One turning vector, and how many ticks it has turned
The counts run from 0 to 422.
[ 21   0  16 -10  29  26  11 -17 -31 -40  -3  -3 -24 -20 -14  27   8 -20
  -1  30 -11  10  26  -2 -11 -28  18  20 -12  34 -42  -6   3  -8 -26   4] -> 126
[ 23  -6  -8  17  16   6  47 -15 -20 -31 -27   7  20  28 -23  12  13   8
  23  16 -40  15 -12  12  -6 -10  10 -31 -21  -3   0 -14  20  -3 -26  17] -> 320
[ 16 -20 -28  27   1   1  46 -13 -10   8 -30 -21  20  25   4  22  -5  18
  14 -18 -37  20 -17 -10   5   2  -2 -37  13 -13  18  15  24   3 -20  19] -> 94
[-44  12  -1  13 -43  -1  -7  25  22  28 -13  -7  16   8 -18 -25  11  18
  -3 -20  11 -37 -16  -7  -5  26  -7   7  19 -24  38   2  -5 -19  23  -9] -> 19
[ 36   5  -4   9  -9   1 -19  12 -17  13 -17  23   3 -53 -40  10   7  -2
   0 -37 -30   0  11 -13   9  -1  20 -22  44  -3 -24   9  16   0   6   9] -> 295
[ 19   3  -8  28   1 -12  27 -13 -32   2 -58   1  28 -11 -41 -16  -1  -9
  -3 -18 -38 -16  -8  -1  -3  10  -4   6   6 -11  11 -10   9 -39 -19  -2] -> 100
[ 26   6 -12  21   5 -14 -26 -12  -6  21 -13  -9 -23 -67  13 -14   0   9
 -19 -30 -16   3   0 -11   6  -1   7  28  23  22 -30  12   6  16   9  25] -> 283
[  9   7   3  27   6  -2 -36 -10   4  10   1   2   5 -74  -3 -19  14   7
 -35  -3   5 -40   5  -3  -9  -4  -4  23  20  24 -26  10 -11   8  -3  13] -> 59
[-13  14  27  25  -2  -4 -13 -40  20 -44   4  33  -1 -31  14 -17  27   2
 -32 -10  12 -11 -27 -11   2   4 -20  31  28   9  -5  -6 -10  -3  -7  23] -> 46
[-21  24  10  -7  18  -4 -37  19  21  13  35 -27 -13 -15  32 -15 -20 -10
  -9  24  44 -22  13  -4  -5   5 -21  32 -11  20  13  14 -14  20  13 -14] -> 203
[ 23  15   0  40  21   3 -11  -3   3 -20  22   9  16 -29  39  28   0  -5
 -22  -1 -14  -6  20 -25 -15 -15 -15  17  35   8  -8  39  -4  35   1  -1] -> 275
[-20  32   6  -7  16   3   1   0  -6 -16  -6  -3  15  10 -34 -28   8 -19
  -4  44  26 -24   1  23 -11   2 -15  26 -33  -8  36 -39 -11 -35  -3 -17] -> 183
[-21 -18  25  -4 -47  -6 -11  11  22  10   9  -7  10   7  17 -10   4  22
  11 -39  16 -10 -18 -33  26  23  -9 -32  41 -15  17   9  -7  -2  32 -11] -> 231
[-38  31   8  -8  12  10   1   5   4 -14  -6  -3   4  12 -37 -22   6 -24
  -8  41  28 -25  -4  21 -16   7 -10  30 -30   1  36 -31  -8 -34 -13  -9] -> 184
[-13  24  -3  -8   3  10  24 -10   6 -37  11   1 -10  23  23 -24  32  20
   4  48  21  19  -4   8  -3 -15  -1  19 -32 -16  24 -40  -6  -5  27  -2] -> 404
[ -8  -1 -19   8 -24  14  22   0  21   5   5  16  31   0 -15  -7  40  43
  -4   2  12  -2 -15   7   9  -4   3 -54  23 -35  34 -17   5  -4   7  17] -> 237
[-27  29  -5 -10 -10   8 -45  41  42  24  39   4 -29 -18   5   2   4   5
   2 -13  27  -3   5   3   3   7   8  -2  23   2  14  16   1  32  22  15] -> 215
[ -2   5   2  10 -27   0  28 -13   4 -26   3  16  33  20  24 -11  33  24
  -2   3  14   9 -10 -24  13  -2 -21 -16  25 -42  37 -18  -8 -13  38 -20] -> 26
[-27  11   3 -11   9  -3  26   3  17 -19   2 -15   0  64   2   0 -11  -9
  29  18  17  14 -21   8   5  16 -17 -12 -26  -8  48 -11  10  -5 -16   5] -> 176
[ 19  29  17   2  33 -13 -36  18  -7 -18  -1  12 -32 -16 -16  14 -26 -47
  17   1 -28   4   9  -1  -8   6   6  29 -11  36 -24  17  14  26  -9  12] -> 131
[-29  -3  19 -28 -20 -14   0  21  17  -2   3 -10 -19  46 -12 -21  -5   1
  50 -13   9   8 -38   7  25  28   6 -29 -29   6  24 -19  11   2   2  11] -> 383
[ -1  -1   8 -25 -11 -23  -3  33 -10  33 -21 -39  -6  27 -18 -13 -38 -13
  44 -18   0   3  -6 -11  19  29  -3 -14 -16  -5  31  -4  13 -16  15 -25] -> 161
[  3 -10  12  13  24  12  46 -21 -26 -40 -22 -27   4  37  12  29 -10 -10
  13  23 -23   1   7 -10 -14  -7  -8  19 -29  20  -9   9   5 -11 -29 -11] -> 331
[ 29   4 -27  18  13  15  -3 -26  -3  -3   3   3 -23 -55  16   4  27  25
 -25  -4  -8  20  12  -1  -3 -27  17  12  26  14 -31   4   8  18  -4  41] -> 280
[ 32  24 -12  30  43   0  23 -17 -23 -37 -23  24  22  -1 -29  15   7 -27
  -3  25 -30  10   0   9 -16 -13  -9   3  -7  -2   9 -13  18  -8 -35  18] -> 112
[ 20  14 -11  48  21  -4  13 -28 -10 -16  -1  -1  39 -36  29 -18  19  18
 -35  30   2 -22   8  -2 -15 -20 -25  23   3   1   6   0 -15   4   2  -2] -> 264
[ 29 -20 -14  29 -12  -5   6  17 -19  37 -12 -28  33 -22   7  16 -10  24
   4 -26 -28 -21  18 -25   0   1   4 -29  28   3  -6  37   5  13  12 -15] -> 80
[-11   1  24  33  -2   5  -8 -28   7 -27  -2   2 -19 -27  36   6  12   6
 -25 -19  -7 -18  -5 -21 -12   2 -11  47  23  29 -31  25  -7  11 -10  14] -> 271
[ 38   9   1 -29  -1  -2  -8  46 -24   7   7  -6  -8  11 -16  18 -15 -16
  45  -1 -11  24  32 -15  16  -2  21 -37  -1  -9   2   1  17   8  34 -27] -> 151
[ 36 -19 -19  19  -1  -6  46 -32 -36  -1 -49 -14  26   0  -6 -10   6  20
   7  -9 -32  18  -8 -12  11  -4   0 -17   2 -14   8 -18  17 -30  -2   0] -> 97
[-14   2 -11 -18 -14   8 -17  18  36  24  39 -26 -27  -4  40   3   2  35
   7 -10  37  13  -1  -8  16   2   1 -24  19  -3  13  11   1  32  21  13] -> 218
[  3 -28  24 -49 -11   8   8  23  -8   8  10 -34 -11  22  -9  13 -17   1
  36  -1  24  14  12 -19  32   5  10 -46  -7   8   3  -7   6 -16   7 -23] -> 373
[-30   5  20 -25 -49  10 -27  32  25   5  18   6 -35  -8  -8 -15  36  26
  20 -16  18 -11  -8  -6  10   3  28  -9   5   0 -12 -12  -3   7  42   1] -> 4
